Where one turn sends some rows of the set: a few examples, then the rows asked:
Tatab: [-15.0, 14.4, 28.7, 6.4, 10.5, 29.6, 19.8, -13.0, -4.0, 12.4, 43.2, -7.1]
niro: [-44.4, -0.2, -37.1, 35.4, 34.4, 16.2, 7.9, 22.0, 15.7, -4.1, 4.2, -17.1]
disot: [-26.9, -40.8, -6.6, 16.0, 2.4, -30.3, 9.6, 9.7, 15.8, -1.7, 8.6, 31.0]
Zafu: [13.8, -10.1, -3.7, 46.3, 11.0, -23.8, 28.9, 31.6, -25.3, 1.0, 19.7, 23.4]
lifad: [-39.7, 6.0, 17.8, -2.6, 44.0, 11.5, 37.7, 6.7, -30.4, 19.5, -8.5, -2.9]
buni: [-17.7, -21.5, 0.7, 52.8, 14.0, 54.6, -11.0, -1.7, -13.5, 12.0, -14.9, 29.9]
suvig: [-19.4, 23.5, 18.2, 17.7, 33.6, 21.1, 7.3, 9.2, 22.1, 5.3, 16.5, 58.3]
putid: [-17.2, -28.9, -27.0, 18.7, 34.2, 26.0, 38.2, 3.7, -43.2, 1.0, 29.1, 43.1]
mez: [27.3, 4.4, 6.7, 10.6, 5.9, 18.4, -11.9, 19.3, 26.1, 1.9, 15.4, 30.5]
vira: [-65.4, -38.5, -4.8, 13.2, -5.3, 11.0, 6.0, 34.1, -4.3, -4.1, 7.6, 27.4]
gese: [10.9, -21.6, 3.3, 11.9, 25.6, 47.1, 16.4, 26.4, -48.3, 10.3, 33.5, 13.6]
Rimo: [-28.2, 1.3, -10.8, 31.6, -7.6, 47.8, 31.3, -1.9, 9.8, 21.6, -27.2, 31.7]
vani: [-4.2, -9.7, -16.9, 11.7, 14.6, 7.6, 32.0, 38.9, 7.9, -0.8, 12.0, -35.5]
nitab: [-31.0, 8.4, -12.7, -11.9, 28.8, -4.3, 6.8, 2.8, -37.2, 20.2, -18.9, 32.2]
Liru: [4.1, -17.9, -1.3, 22.0, 29.1, 39.3, -6.5, 16.5, -1.0, -43.1, -6.7, 1.0]

suvig turns into putid
mez turns into gese
And these:
nitab turns into vira
Tatab turns into Zafu
disot turns into buni

